In the data rows, 128 means zero.
Here are some numbered points:
(193 167 167 183 156 058 170 071 079 108 151 101 103 078 175 134 106 130 154 169 136 063 126 106) 0
(117 135 175 122 153 032 115 132 163 134 153 140 155 144 052 110 132 131 156 145 051 134 143 062) 1
(137 108 139 139 132 108 137 122 133 146 125 152 137 128 128 118 136 141 142 135 124 146 117 127) 2
(132 120 131 118 121 121 146 132 145 131 127 148 127 149 144 124 125 102 129 103 107 150 119 148) 3
(156 255 107 122 237 096 000 175 169 139 198 150 097 182 051 255 105 093 214 183 127 074 111 000) 4
(162 132 128 140 135 084 100 137 101 142 148 125 084 134 150 107 136 130 168 146 130 108 115 158) 5
(105 094 134 111 084 148 145 106 124 108 123 128 125 122 159 103 117 127 106 103 133 162 151 207) 6
(085 187 097 101 097 212 124 122 127 065 113 043 105 124 161 182 116 132 081 112 123 098 136 063) 7
(160 189 134 132 123 129 124 130 119 130 104 124 074 096 135 165 096 131 173 134 156 095 128 143) 8
(046 101 087 100 105 156 182 155 180 103 063 138 190 161 070 113 162 158 103 105 101 180 120 080) 9
(134 136 135 128 139 137 102 131 137 139 133 141 131 142 120 131 128 126 114 118 130 124 123 130) 10
(099 031 203 166 067 116 143 162 168 131 090 169 141 177 176 052 150 133 167 074 098 255 035 158) 11
(069 117 124 138 093 172 139 095 121 095 096 150 144 142 004 101 113 165 108 108 181 116 192 189) 12
(111 133 096 127 128 134 128 170 124 114 142 153 131 141 086 139 113 124 173 167 152 132 128 161) 13
(136 132 123 131 124 124 161 142 137 140 115 129 137 121 137 120 104 105 136 122 103 126 122 132) 14
(122 129 118 128 131 123 124 142 130 133 125 146 133 135 099 126 129 137 134 137 136 124 125 126) 15
(122 124 118 125 123 149 128 119 122 121 130 108 132 123 146 141 147 144 109 129 128 125 138 109) 16
(116 111 117 110 114 107 166 117 125 118 140 131 127 118 143 130 115 127 172 148 106 148 132 135) 17
(138 135 145 118 135 086 175 111 171 141 100 169 139 133 104 133 146 154 142 121 079 131 118 098) 18
(117 123 132 137 141 123 070 133 136 138 141 110 150 134 096 124 176 165 109 127 122 106 151 069) 19
(119 125 133 132 120 124 116 144 109 142 132 123 114 119 148 122 129 123 133 126 127 122 132 133) 20
(124 098 130 138 126 120 157 180 148 179 078 162 158 134 125 067 120 126 130 113 110 169 094 140) 21
(109 114 117 113 130 143 090 154 139 151 102 109 154 138 127 108 156 132 100 099 136 135 128 113) 22
(117 123 130 127 129 145 105 145 132 139 116 120 147 129 118 116 134 126 108 117 133 138 127 124) 23
(119 167 148 120 140 159 021 149 139 126 167 101 100 164 128 170 188 133 108 114 115 132 119 025) 24
(157 128 142 135 117 151 106 103 079 114 161 117 081 116 177 104 124 122 107 128 172 106 144 191) 25
(150 197 116 173 149 133 149 137 101 117 113 101 101 106 109 163 084 097 129 177 183 062 118 113) 26
(173 048 129 108 109 064 206 019 049 112 227 150 130 086 170 034 134 131 110 177 113 104 228 255) 27
(038 241 068 112 060 255 127 183 128 000 155 000 100 199 168 233 153 097 070 080 080 147 124 050) 28
(145 128 137 119 115 152 147 102 118 112 138 121 110 129 166 127 114 110 094 111 129 122 137 175) 29
(171 117 158 141 164 075 182 015 114 152 124 122 161 100 117 113 172 182 063 158 145 056 173 127) 30
(125 133 140 148 139 116 105 157 131 140 149 133 124 138 113 119 124 100 149 133 125 135 118 129) 31
(123 084 123 101 118 092 157 123 114 106 196 142 097 132 165 136 132 130 178 173 042 130 169 139) 32
(128 113 130 116 129 077 190 042 126 097 127 147 135 116 113 172 136 171 143 153 104 109 161 114) 33
(118 130 137 134 115 153 134 116 122 118 116 109 130 108 137 114 118 129 104 119 131 115 132 130) 34
(126 036 215 168 135 145 048 073 140 148 115 089 172 161 196 078 250 192 047 048 134 215 106 078) 35
(117 093 163 133 111 139 113 112 093 108 176 126 145 120 109 060 127 118 065 132 138 111 167 204) 36
(155 145 202 157 118 122 149 049 110 079 145 091 078 136 217 158 155 137 091 098 122 134 101 126) 37
(068 124 104 144 091 213 081 222 136 124 067 093 172 127 080 094 134 130 076 116 178 158 108 094) 38
(083 087 152 134 094 134 128 173 097 112 133 107 162 111 081 038 115 135 098 151 166 128 152 143) 39
(147 075 175 150 154 000 144 109 146 133 201 151 180 109 121 079 167 129 172 163 021 152 145 061) 40
(138 126 116 117 142 113 154 101 117 131 132 137 146 103 120 127 101 118 136 149 136 101 161 154) 41
New points follow, each followed by the number of its nearest point above by angle, seen from the average point of the numbered points.
(121 135 087 087 134 126 128 129 121 122 152 140 132 121 094 140 111 119 131 139 112 093 175 157) -> 41
(255 159 219 223 164 059 033 166 084 199 202 205 033 066 169 169 108 124 255 247 210 104 058 151) -> 5
(147 060 135 114 110 079 156 082 087 140 177 146 110 100 194 086 136 141 174 153 107 151 176 207) -> 27
(062 143 124 096 087 192 179 121 164 091 049 116 131 136 112 128 103 114 073 074 130 160 113 127) -> 9
(148 099 153 123 132 126 105 098 150 147 119 153 107 136 149 113 159 162 120 088 129 149 120 143) -> 35
(146 131 131 142 139 129 120 143 120 140 134 133 122 126 139 119 131 126 124 141 144 121 120 138) -> 5
(084 165 121 095 126 138 209 089 144 057 134 076 157 095 087 169 093 093 103 156 077 093 159 074) -> 7
(111 103 130 144 121 118 134 136 156 130 091 117 175 132 121 129 130 105 120 106 114 163 113 087) -> 9
(158 134 108 123 178 093 110 172 167 195 097 197 150 146 057 110 128 136 138 122 137 086 127 141) -> 15
(156 140 136 132 150 099 148 087 117 130 124 134 138 112 117 129 142 152 102 147 137 076 158 140) -> 30
(172 137 147 173 147 095 099 129 087 142 156 144 097 114 151 127 122 123 169 159 153 118 105 144) -> 5
(128 145 144 162 136 126 105 137 101 125 125 108 124 119 117 108 129 107 105 142 168 095 111 119) -> 26
(111 120 105 124 096 141 121 172 133 125 117 164 074 147 119 139 137 164 184 117 135 164 112 145) -> 13
(133 162 129 129 136 147 152 146 148 136 087 122 126 113 130 142 098 106 120 102 137 103 117 119) -> 14
(136 115 124 136 133 111 145 135 122 147 119 146 136 118 132 121 126 128 148 147 132 139 112 142) -> 2
(109 104 122 122 109 141 105 133 105 107 163 101 118 121 152 125 127 118 134 138 138 143 141 147) -> 25
(077 103 085 007 121 161 207 106 227 103 139 158 170 200 143 188 163 096 105 040 005 202 151 132) -> 3
(138 151 125 131 136 142 117 142 130 132 118 122 114 124 138 153 120 126 132 127 141 117 114 111) -> 8
(118 151 122 100 137 121 145 102 159 120 099 133 147 130 073 147 116 137 107 102 123 101 156 119) -> 12
(139 132 110 122 127 159 134 130 129 136 123 132 116 145 147 142 125 134 121 113 131 133 127 142) -> 29
(131 117 124 148 138 132 138 112 128 126 108 126 149 136 103 124 147 144 103 135 172 118 117 112) -> 30
(151 152 152 113 155 063 179 110 153 148 099 166 095 142 089 125 120 170 164 150 081 100 119 114) -> 18
(129 124 125 120 127 138 137 126 123 119 137 118 125 125 145 126 119 116 122 127 125 126 135 147) -> 29
(126 148 162 119 132 130 090 134 142 151 127 127 120 128 140 149 128 121 139 075 112 138 130 096) -> 24
(147 102 122 074 112 145 120 099 113 101 189 144 079 134 160 155 120 132 136 115 094 120 182 180) -> 32
(071 098 216 155 115 103 108 134 170 092 124 055 189 162 150 066 193 113 051 044 038 209 093 044) -> 35
(082 031 141 116 073 162 071 175 120 118 160 115 155 165 134 018 176 115 092 091 117 206 126 181) -> 11
(145 175 142 115 137 111 117 108 133 124 120 154 098 114 089 165 093 126 162 116 129 093 135 133) -> 8
(135 152 128 129 127 147 127 146 136 129 126 134 112 135 135 148 122 126 133 127 117 123 114 113) -> 8
(132 127 112 125 117 149 130 116 116 121 128 107 120 122 160 144 142 144 112 129 128 122 135 121) -> 16
(133 162 163 153 131 138 111 136 123 115 122 117 118 129 104 136 110 111 109 112 137 112 105 105) -> 26
(167 094 120 128 151 083 175 122 099 153 207 157 137 122 131 105 104 095 159 170 096 121 166 171) -> 27
(116 144 082 080 138 114 114 157 127 122 198 088 129 109 120 139 131 122 134 161 079 088 176 110) -> 32
(166 189 116 147 174 129 105 124 123 153 113 108 117 110 123 163 140 143 105 155 164 046 124 089) -> 26
(147 153 092 117 175 117 135 144 178 153 130 128 134 170 145 197 136 120 161 143 091 135 095 062) -> 4
(144 134 095 108 150 103 142 108 102 131 151 128 140 090 123 149 127 139 132 176 124 064 178 129) -> 41
(110 115 099 131 093 163 135 103 100 135 116 105 111 131 180 135 164 168 116 150 148 129 139 131) -> 16
(099 107 113 113 139 116 097 132 119 093 190 076 170 138 108 110 186 137 075 159 105 086 170 085) -> 19
(148 119 160 176 133 145 131 098 127 145 100 102 157 106 184 113 148 136 083 133 157 125 103 099) -> 35
(130 094 200 141 115 103 095 108 084 115 188 132 122 129 107 024 129 106 063 129 123 104 175 211) -> 36
(135 155 133 154 139 112 109 127 131 139 105 133 119 112 097 135 121 134 125 130 143 098 126 091) -> 26
(121 026 094 110 145 032 116 178 125 201 178 199 151 093 128 076 145 148 241 186 082 187 144 142) -> 2
(115 103 123 153 115 125 141 139 096 117 139 116 147 118 135 109 122 116 140 167 153 150 127 139) -> 39
(142 139 141 131 138 125 119 109 120 132 125 120 123 121 131 133 127 128 112 116 133 113 139 126) -> 8
(124 097 142 137 120 112 125 155 130 149 123 146 148 135 115 071 140 138 124 127 120 149 118 145) -> 21
(147 146 172 149 132 125 145 075 115 095 149 101 092 130 182 148 138 127 106 119 112 127 110 116) -> 37
(159 206 140 103 167 094 135 133 148 114 149 093 113 122 152 203 094 054 136 111 066 089 115 096) -> 4
(155 164 000 080 217 086 169 137 183 211 019 210 195 144 000 178 147 217 184 175 160 028 159 090) -> 15
(069 182 076 114 103 183 156 247 153 092 121 070 168 146 094 142 107 080 098 131 089 114 115 098) -> 28
(168 114 127 160 152 110 124 138 110 161 140 132 127 138 142 089 134 125 123 142 141 111 112 154) -> 5
(051 117 120 086 054 206 094 111 090 061 118 000 185 078 174 061 173 140 000 095 141 074 210 116) -> 34
(105 114 114 125 110 156 107 167 118 124 140 118 129 136 147 110 138 121 124 123 124 152 122 130) -> 38
(126 145 136 141 123 167 120 109 121 098 119 105 112 138 127 156 133 132 087 123 157 122 118 112) -> 7
(139 151 126 131 135 137 119 119 125 129 114 127 119 125 125 147 124 133 123 119 145 107 127 122) -> 8
(119 128 125 134 119 151 114 134 124 121 115 119 127 125 122 127 127 129 117 120 155 124 128 133) -> 38
(122 110 124 124 118 135 117 127 120 132 126 145 128 129 131 102 126 129 122 123 129 149 134 159) -> 6
(118 114 144 113 110 138 125 116 121 122 122 107 115 127 162 130 123 124 131 112 121 154 127 137) -> 6
(143 138 139 154 135 127 090 146 109 145 130 106 130 117 147 106 133 119 111 125 144 111 121 122) -> 20
(116 063 086 097 091 134 160 087 120 158 091 140 158 119 117 064 122 152 119 078 137 133 181 198) -> 6
(084 135 104 121 122 177 107 166 129 109 126 127 149 164 067 123 128 113 082 113 163 134 132 155) -> 38
(112 110 115 110 131 119 142 140 145 134 123 123 173 133 102 110 142 128 113 133 106 128 144 117) -> 9
(143 073 139 113 117 063 203 072 138 135 122 159 149 118 147 087 127 123 146 109 068 151 155 183) -> 27
(119 219 112 113 191 083 117 088 176 100 116 082 158 109 041 228 130 122 100 129 089 018 144 036) -> 4
(161 153 145 154 155 118 081 162 122 171 123 149 117 127 101 130 105 102 164 141 160 117 104 121) -> 31
(147 100 170 135 118 067 175 086 113 135 139 162 127 100 143 069 116 122 155 120 104 141 135 180) -> 27
(068 096 067 118 072 192 137 175 115 106 115 133 148 123 098 114 102 126 136 138 174 184 122 164) -> 38
(151 130 152 158 132 123 091 135 106 135 127 107 115 111 163 096 139 130 104 130 153 104 121 119) -> 25
(121 178 067 145 122 153 116 153 111 100 129 076 122 099 139 223 114 126 175 198 172 083 124 039) -> 26
(135 121 131 106 143 074 185 035 120 113 160 146 127 104 104 161 130 167 174 165 095 099 168 118) -> 33
(135 103 124 141 099 139 196 114 116 130 099 157 114 123 132 110 107 141 141 145 162 146 116 183) -> 6
(122 121 129 123 132 117 144 116 130 139 116 136 144 114 104 107 118 128 120 128 141 113 133 142) -> 41
(150 112 126 135 154 113 128 110 113 134 162 135 150 124 134 099 143 118 111 152 138 112 146 150) -> 27
(142 130 138 140 131 103 121 132 118 151 120 143 131 110 127 099 111 118 136 125 140 115 131 146) -> 5
(114 116 147 137 094 155 107 122 113 093 132 092 099 125 202 139 124 119 145 099 110 181 104 132) -> 37
(125 140 129 129 157 123 105 139 135 143 130 126 145 130 089 126 141 140 109 142 129 100 135 113) -> 19
(102 113 140 139 088 127 142 202 151 119 140 178 091 166 119 126 079 099 224 132 098 254 046 146) -> 11
(058 153 065 080 095 169 102 194 118 098 152 076 156 132 094 121 100 085 144 119 072 145 162 126) -> 28
(118 134 152 124 141 094 130 127 153 118 142 146 144 132 084 127 127 127 129 133 098 122 134 100) -> 1
(086 118 077 104 126 105 144 166 141 108 151 108 150 129 116 149 103 086 175 135 092 159 127 078) -> 17
(132 119 177 119 116 127 119 100 122 096 188 106 114 138 170 121 166 110 072 108 060 143 141 130) -> 37
(133 114 118 103 126 132 148 109 113 115 155 110 123 115 168 135 124 113 120 134 115 121 155 156) -> 29
(155 151 128 128 154 123 150 111 130 135 124 127 131 127 123 137 130 130 097 129 134 087 135 130) -> 30
(090 178 110 117 084 191 119 126 129 043 118 063 076 127 164 184 129 117 112 087 130 111 118 089) -> 7
(150 113 174 159 130 104 116 114 115 142 133 119 124 118 157 103 141 132 125 126 131 138 112 123) -> 35
